Each named move below is a turn or a mirror, shown by a few rows before and after it. Which moves, in which order, take the first row of each later pair to the second? The first pair is answered.
D:
16; -20; -23; -3; 25; 4; 32; -9; 2; 14; -16; -5; 1; -13; 6; -20 => 17; -23; -17; 1; 24; 7; 32; -11; -4; 15; -19; -10; -1; -6; 7; -23
5; -15; 0; -10; -7; -18; -2; -2; -13; -15; -10; -29; 15; 20; -13; -22 => 5; -8; -17; -24; 3; -30; -4; -1; 5; -17; -1; -18; 19; -3; -19; -8
-30; 1; -6; -19; -3; 3; 12; 1; -2; -49; 1; -14; -7; 27; -12; 13 => -29; 3; -8; -21; -1; 1; 11; 2; 2; -52; 2; -12; -6; 22; -14; 17
-4; -18; -6; -25; -2; -6; -19; -11; -20; -4; -28; -27; 15; -20; -13; -18 => -6; -18; -6; -26; 1; -9; -17; -11; -18; -6; -26; -24; 16; -21; -12; -17
R:
-14; -27; 0; 4; -10; 29; 22; -16; -19; 8; -27; 7; -2; -9; -1; 1 => -20; -28; 5; 6; -16; 10; 30; -11; -25; -5; -14; -18; -1; 11; -3; -2
24; -4; -24; -16; 16; 4; -13; -7; 11; -2; 0; 22; 11; -12; 8; 15 => 19; -2; -14; -10; 8; -25; 2; 1; 2; -22; 19; -18; 8; 17; 5; 12
6; -10; -1; 14; 19; 13; -11; -1; 8; 26; 3; 46; -6; -26; 1; 6 => -8; -9; 14; 24; 2; -36; 14; 10; -6; -6; 32; -19; -9; 25; -2; 5
Z:
4; -2; 24; 22; -9; 11; 6; 5; -11; 2; 0; -4; -7; 25; 10; -6 => 2; 3; 19; 22; -9; -2; 12; 10; -6; -5; 11; -8; -6; 28; 8; 2
2; -7; 14; 12; -8; 12; 6; -6; -17; 1; -12; -8; -6; 18; 6; -13 => 1; 1; 9; 13; -7; -11; 17; -1; -4; -13; 11; -17; -5; 22; 0; -5
-10; 10; -2; 16; -10; -25; 5; 0; 19; -14; 18; -4; 6; -13; -14; 4 => -3; 6; -2; 21; -6; 5; -5; -4; 23; 5; 5; 28; 3; -26; -7; 2
Pairs:
Each pair is 2 to 3 moves apart.
6; 18; -9; -2; 22; -46; 17; -1; 7; -26; 43; -12; -1; -3; -4; 9 => -1; -4; 6; -25; 15; -19; -12; -22; -36; -14; -12; -32; 17; -19; -8; -26
R, Z, Z
-7; 5; -11; -18; 18; 12; -11; -11; 17; 0; -7; 11; 6; -41; -11; 10 => -15; 6; -7; -25; 7; -14; -6; -13; -1; -17; -6; -29; 14; -28; -17; 2
Z, Z
-5; 6; -18; -19; 15; -55; -3; -3; 12; -28; 24; -37; 13; -16; -20; -8 => 16; 8; -20; 8; 27; 24; -6; 0; 37; 17; 15; 53; -5; -29; 1; 5
Z, R, Z
5; 10; -12; -4; 9; -3; 8; 2; 18; -2; 14; 18; -4; -7; 2; 14 => 8; 5; -6; 0; 7; 21; 2; -3; 8; 10; -2; 26; -4; -6; 8; 4
R, Z
-12; 6; 11; -4; -7; -16; 12; 1; -19; -4; 5; -22; -2; 21; -2; -3 => -12; -1; 6; -16; -3; -4; -4; -12; -26; 5; -19; -15; 7; -2; -5; -11
R, Z
10; -7; 17; 32; -18; 22; 3; 28; 6; 16; 30; 14; -22; 54; 9; -14 => 16; 4; -15; 10; 7; 18; -8; 26; 40; 22; 32; 53; -11; 4; -2; 7
R, D
-18; 1; -13; -16; 21; -25; 7; -4; -5; -2; 5; -3; 0; -14; -4; 15 => -10; 0; -13; -3; 21; -5; 13; -3; 6; 12; 9; 21; -12; -12; 3; 20
Z, R, Z
21; -8; -13; 0; -2; 11; -8; 17; 1; 9; -2; 24; -26; 0; 12; 20 => 15; -11; -1; 6; -13; -2; 0; 20; -10; -1; 4; -1; -32; 26; 13; 14
D, R
1; -12; -2; -1; -8; 9; -12; 7; -24; 3; -18; 0; 13; 9; 11; -6 => 2; -3; -6; 16; -8; -1; 3; 16; -9; -1; 9; 4; 4; 26; 13; 5
Z, Z, D
-1; -24; 15; -20; -10; -10; -14; -29; -26; 0; -20; -40; 7; -9; -19; -8 => -2; -14; 23; 2; -16; -23; 9; -14; -15; -12; 15; -47; -9; 28; -13; 7
Z, D
2; -15; 12; -3; -14; 8; -21; 2; -15; -2; -12; -13; 0; 13; 9; -19 => 7; 0; -15; -13; 5; -8; -19; 7; 20; -4; 8; 14; 0; -17; 2; 6
D, R, Z
4; 16; -9; 20; -17; -4; 9; 14; 36; -26; 26; 31; -3; 22; 10; 13 => 1; -2; 14; 30; -30; 30; -4; 3; 4; -10; -4; 24; -3; 38; 19; -17
R, D, Z
-7; 15; -23; 5; 4; -27; 9; 8; 16; -13; 36; -22; -4; 1; -5; 11 => -8; -1; 8; 25; -12; 5; 7; 3; -15; -1; 17; -33; -10; 32; 6; -10
R, D, Z
4; -1; -30; -5; 11; -9; -7; -12; 14; 16; -16; 26; 2; -44; -17; 0 => 4; 11; -25; 20; 2; -38; 23; 8; 24; -4; 26; 3; -12; -1; -13; 14
R, Z, R
5; 13; -25; -41; 14; -21; -19; -8; 25; -5; 4; 8; 14; -49; -13; 10 => -7; 6; -3; -30; -4; -48; -4; -5; -7; -23; 11; -51; 12; -3; -14; -5
Z, R
12; 2; -4; -3; 4; -18; -9; -9; 25; 2; 9; 21; 4; -11; -13; 16 => 12; -11; 24; 17; -12; 11; -9; -10; -2; 13; -8; 13; -6; 19; -1; -4
D, R
2; 6; -24; -21; 23; -14; -1; 7; 13; -27; -5; -5; 17; -18; -23; 11 => 9; 0; -15; -15; 23; 27; -12; -4; 4; -3; -27; 17; 15; -21; -15; 0
D, R, D
-16; 27; -39; 15; -24; -33; 40; 31; 17; 7; 46; -15; -11; 37; -8; 21 => -12; 30; -42; 19; -23; -18; 40; 32; 26; 18; 45; 7; -17; 32; -3; 26
Z, R, D
-8; -9; -26; -23; 22; -2; -35; -10; 19; 7; -17; 16; 13; -73; -23; 9 => -4; 10; -32; 1; 23; -20; -4; 11; 49; -5; 32; 26; -5; -45; -20; 36
R, Z
-7; 8; -27; -45; 1; -40; -9; -6; 0; -21; 3; -40; 37; -51; -14; -5 => -1; -16; 33; 18; -32; 33; 2; -6; -48; 6; -19; -38; 6; 31; 19; -38
Z, D
-4; -1; -14; 6; 2; 10; -1; 4; 17; -7; 12; 3; -12; -4; -5; -6 => -5; -2; -16; 1; 0; 1; 0; 1; 15; -11; 13; -7; -9; -8; -12; -9
Z, R, D
13; 5; -12; 2; 5; 33; -18; 5; 12; 16; 1; 16; 3; -26; 24; -19 => 11; 15; -13; 19; 1; 6; 5; 21; 22; -4; 36; -1; -6; 2; 24; -4
R, Z
3; -13; 21; 20; -9; 30; -13; 3; -32; 11; -18; -8; -13; 24; 5; -12 => 15; 6; -20; 4; 20; 14; -14; 11; 18; 9; 7; 38; -10; -24; -5; 21
Z, D, Z
13; 8; -11; 20; -9; 10; 8; 24; 5; -9; 33; 6; -17; 34; 15; 32 => 1; -9; 5; 3; -21; 2; -5; 8; -38; -15; 2; -39; -2; 38; 10; 0
R, Z, Z
6; 9; -16; 10; 5; 13; 23; 14; 41; 4; 43; 35; -28; 17; 13; 28 => 4; -10; 11; 21; -11; 54; 11; 5; 4; 19; 8; 23; -30; 38; 25; 0
R, D, Z
-6; -4; -18; 6; 21; -17; 9; 10; -20; -14; 17; -6; 4; 22; 0; -11 => 2; 0; -25; 6; 29; 2; 6; 9; -5; -1; 17; 27; 1; 6; 2; -3
D, Z
8; 12; -2; -12; 17; 15; -6; 13; 8; 0; 14; 16; 4; -20; 4; -2 => 2; 10; 11; -3; 5; -5; 3; 17; -5; -15; 26; -18; 3; 11; 4; -9
R, D
-1; -12; 1; -12; -2; -12; -18; -14; -19; 9; -23; -17; -2; 12; 0; -11 => 2; 1; -17; -21; 9; -35; -16; -9; 4; 0; -4; -8; 1; -3; -7; 6
D, Z, R
